rotation ticks, each row followed by its count of ticks
The counts run from 0 to 612.
[-14 -17 -18   0 -38 -20  -1 -21  37 -15 -11 -37   7 -48  19   9  -3  30
 -38 -33  -5 -33 -31   0   6 -13 -51  21 -25 -17 -10   8  17  -1 -15  25
 -44  -4  38  18   9]  439
[-12 -44  -1  44  -9  -3  -2 -22  16 -26 -11  34  16   7  35  15  21   2
 -16 -37  18 -44  -7  -7  27  -4 -17  23   1  -5  -8 -13 -53 -53  -2  46
 -20  23  39 -25  -4]  546
[-30 -24  14  42   9 -22  -3 -11   7 -11 -26   1  25  -2   8  19  26  -9
 -12  -7  24 -16 -14 -13 -14 -13   9  -7 -68  13  30   3 -30 -27 -59  39
  -2  10  45  12  10]  592
[ 11 -50  11  17  -9   0  21 -22  17  32 -49  14 -17 -19 -15 -22  15  35
 -58 -13 -26 -15  28  24  18 -36  15   2 -52   8  16  10 -45  17   0  10
 -15  -2   9   6   4]  404
[  4 -41  16  44   8 -38  32 -26  -2 -19   6  -1   3 -22 -21 -21  -1  10
 -68 -19 -21   3   5  10  -5 -45  26  43 -62 -23  21  42  -2  -2  -5  19
   5  -2  25   4  -5]  17
[-33 -32 -10 -19 -24 -23 -43  22  48  -6 -33  -5   5 -14  29  13  47  -1
 -26 -20  18 -47  24 -13   9  -7 -21   5 -26 -23   5  -5 -15 -39 -21  45
 -40  -5  17 -12  21]  51
[  1 -48   3   0 -13 -28  -7  12  20 -46 -17  12   1 -28  12  21  -5  57
 -22 -31  28 -12  -9  -3  -2 -43   1  30   7 -46   4  28  26 -12 -36   6
 -39 -17  15  16  18]  136
[-26 -42 -23  11 -27   9  -3 -48  31  -6 -33  -9  -9 -30  34  -5 -26  27
   4 -16   9 -17  18  -7  10  -9 -25  21   5 -16 -15  22  11   4 -20  75
 -22 -16  12  -2  32]  260
[-15 -33   0   5 -22 -34 -30  19  31  20 -31   5  -1  -9 -12  -1  24   7
 -42 -20   7 -28   0  13 -13 -24   6   6 -61 -47   0   3 -30 -35  -2  29
   4  -2  55  -4  12]  232
[-20  -6  -8  -4 -13 -21  -4   1  29 -36   5 -39   8 -43  36   8   7  25
 -35 -43   7 -30  -6  -1  18 -21 -34  35   0  -5 -16  26  17  -9 -18  51
 -40   0  22  16  10]  438
[-12 -37  14   2 -16   3 -24  12  67  -7 -64 -14   1 -31 -11  -7   5  32
 -19  -2  45 -10  21  30 -17 -13   2  -6 -26 -33 -13 -18 -26  -6 -21  18
 -46  17  24  26  13]  394
[-27 -49  -8  35 -46 -11 -11 -52  -1 -12 -12  19  -1  -6  21  18  40  -2
 -14 -24  12 -29  -7 -14 -12  -6 -25  -8  -9 -64  14  16 -22 -33   5   8
 -41  -3  22 -25  -5]  548
[-27 -56  18   6 -48 -23 -18 -21  -4  -5 -10   1   0 -54  26  -7  13  16
 -14 -29  28   1  -6   8 -15 -23   3  20 -51 -41 -33  33   2  -2 -27  -5
 -16  18  12  24  24]  314
[-12 -16  16  -2  -6 -41 -12  31  23  22 -11   1  -2 -13  -5  21  38  25
 -52 -36   2 -25 -14  10   2 -28  -1   9 -57 -35  18   5 -18 -51  -4  13
 -15   8  42  -6   9]  231
[-32 -29   4  18 -10  -6   3  -6  21 -43 -30 -20  -7 -16   1  21   4  46
   6   1  33  -1   1 -11 -16 -28  -5  -5 -10 -41  28  15  25  14 -63  15
 -44 -26   5  19   6]  475
[-51 -27  11  48 -26  26  16 -56   5  29 -28 -10 -10 -10  27  -4   2  -3
  -7 -26  20 -12 -14  -6   8  -9 -12   5 -41  -1 -25 -14 -58  -8 -22  45
  -4  16  35  -3  -8]  206
[ -3 -55  23  35 -10   7  35 -51 -10 -29  34  -9  -9 -14  21  -2  43  22
 -31 -34 -19 -14  17 -11  34 -29 -16  22 -45 -16   6  17 -16  -5  14   6
 -32  -1 -11 -12 -31]  324
[-37 -29  15  36  32  10  41 -12   6   1  -1   2 -19  20   9   0  46   2
 -38   4   4  -2  38  -6  29 -27  22   6 -19 -11  43  22 -34  -1 -11  51
 -29 -20  -5 -41  -8]  67
[ -4 -30  10  51 -15   0  21 -43  -6 -19 -18 -18  12 -11 -13   4   0  11
 -19 -15 -11  -8 -37   4   3 -29 -19 -12 -68  27  31  13 -14  24 -35  27
 -15  -4  43  13 -16]  200
[ 11 -41   3  30  25 -13  24 -29  48  -5 -11 -10  24 -20   0 -29   2  -1
 -45  -7  -7 -20  31  25  19   3   2  19 -74  26   7  13  -5 -25   3  51
 -10  18  21   2   8]  279
[ -7 -51   0  24 -21 -13 -10 -35   3 -14 -14  13  -8  -7   9  15  47  24
 -27 -33 -30 -30  14 -43  19 -30 -29  -5 -20  -5  53  33 -17  -7 -18  10
 -22 -17   4 -13   0]  146
[  2 -63   6   8   0   6  37  10  21  19 -31  42  -5   4  34   3  12  29
 -31 -15  29 -26 -14  32  21 -12  24  16 -33   7  -7 -14 -29 -33 -27  12
 -38   7   5  -2  27]  185
[-37  -9  12  15  20  11  19 -25  55  27 -29 -16  -6 -26  31  31   6  24
 -30 -16  20   0  -3  16   3  10 -14   3 -31 -13 -13 -22 -38 -51 -28  26
 -44  26  29   0 -11]  388
[-24   1  -4   3   6 -11  17  -2  26  32 -41  -2 -26 -15  15  34  -6  41
 -63 -34   2 -25 -34   1   7 -36  -7  17  -7 -12  -6   4 -46 -26 -35  15
 -26  -8  44   3  -3]  127
[ -2 -31  14  36 -14   6   7 -55  37 -42 -29 -34 -18 -28  -3 -29 -20  32
 -17  -7   3 -39  33 -13   4 -21 -11  34 -38 -16 -20 -15  -6  23 -32  26
  -3 -15   8  27 -14]  39
[-14 -59 -22 -13 -35  -8   5  16  17  13 -38   9   6 -21  21   1  17  25
 -36 -11   5 -24  -8  31  19 -28  -5  -4  -9  14  17  18   3  13 -19  48
 -50 -16   7  -4  49]  182
[-53 -21   3  -3 -28  13 -29  -5  43  11 -61 -23  -6 -20  18   6  31  11
 -15  -8  32  -1  29   6 -10  -8 -14 -15  -1 -28  -3  -3 -37  -7 -13  54
 -43   9  15 -10  11]  390
[-15 -51  13  34  10  21  29 -27   9  11 -30   8 -25  22  -8 -20  34   1
 -40  17   0 -25  53   5  13 -25  16  -1 -41 -10  40 -11 -43   6 -12  40
 -11 -22   4 -32  -9]  66
[  2 -67   0  26 -27  -7   4 -33  11  13 -31  47  -5   8  15  24  22  40
   1 -24  18 -32 -12  -7  -4  -4  -5 -12 -52 -28  25  -3 -19 -41 -27   2
 -20  -6  31 -10  23]  367
[-39 -50  30   5  -7  24   6 -30  -4  -3  -9   4 -22 -40  30  12  35  51
  -2 -28  12  22  37 -20   6 -28   6   9 -30 -25  -9  28 -16   2 -30   1
 -27   0 -33   9  -3]  89
[-28 -63  11  16 -17  -6 -20 -19  19 -19   6  -5  21 -29  29 -16  33   8
   9 -14  33   9  38  27   2 -11   4  10 -43 -22  -6  34  14 -24   4  58
 -26  12   7 -11  30]  495
[ -5 -36  20  16  32 -14 -13  -1  57 -42  -7 -15  23 -16   4 -19  35   9
 -23 -14   0 -12  59   8  11 -20   5  28 -43  10  24  18  -3 -26  -6  49
 -21  23   6   6   5]  275
[ -1 -50  15  -9 -37  -6  -1  -3  21  15 -27  19 -17 -35  11  13  30  44
 -53 -24   5 -19 -15  31   9 -31  -6  -6  -9 -39  -2  11 -28  -5   5 -22
 -67   0  13 -10   9]  6
[ 26 -55  15  16   4 -17  32   5  49 -27   1   7   9   5  -2   1   9  34
 -27  -1  30 -34  -2  41  14  -2   1   8 -58 -27  11  -2  23 -34  -2  12
 -57  -7  22   1   9]  59
[-56 -48   0  -5 -30  -6 -23 -18   9  26 -17  -8  -1 -40  43   2  51   5
  -1 -34   6   1  37 -17   9  -8 -18   2 -44  -9   3  33 -10 -27 -16  50
 -21   7  -1 -11  32]  490
[ -2 -59   0  19  -8 -11  15 -17   5   7  -2  43   0   8  35  43  24  52
  -2 -30   9 -18 -24   0  15 -12 -11   2 -28 -17  24  16  -6 -54 -32   5
 -38 -10  14 -19  13]  366
[-38 -44   4  26 -21 -43  -3 -17  -7   9 -18   5  14 -23   7   2  24 -12
 -38 -12  11  16 -18  18 -27 -30  20   2 -45 -38   9  55 -12 -13 -21  21
 -13  12  38 -10  24]  413
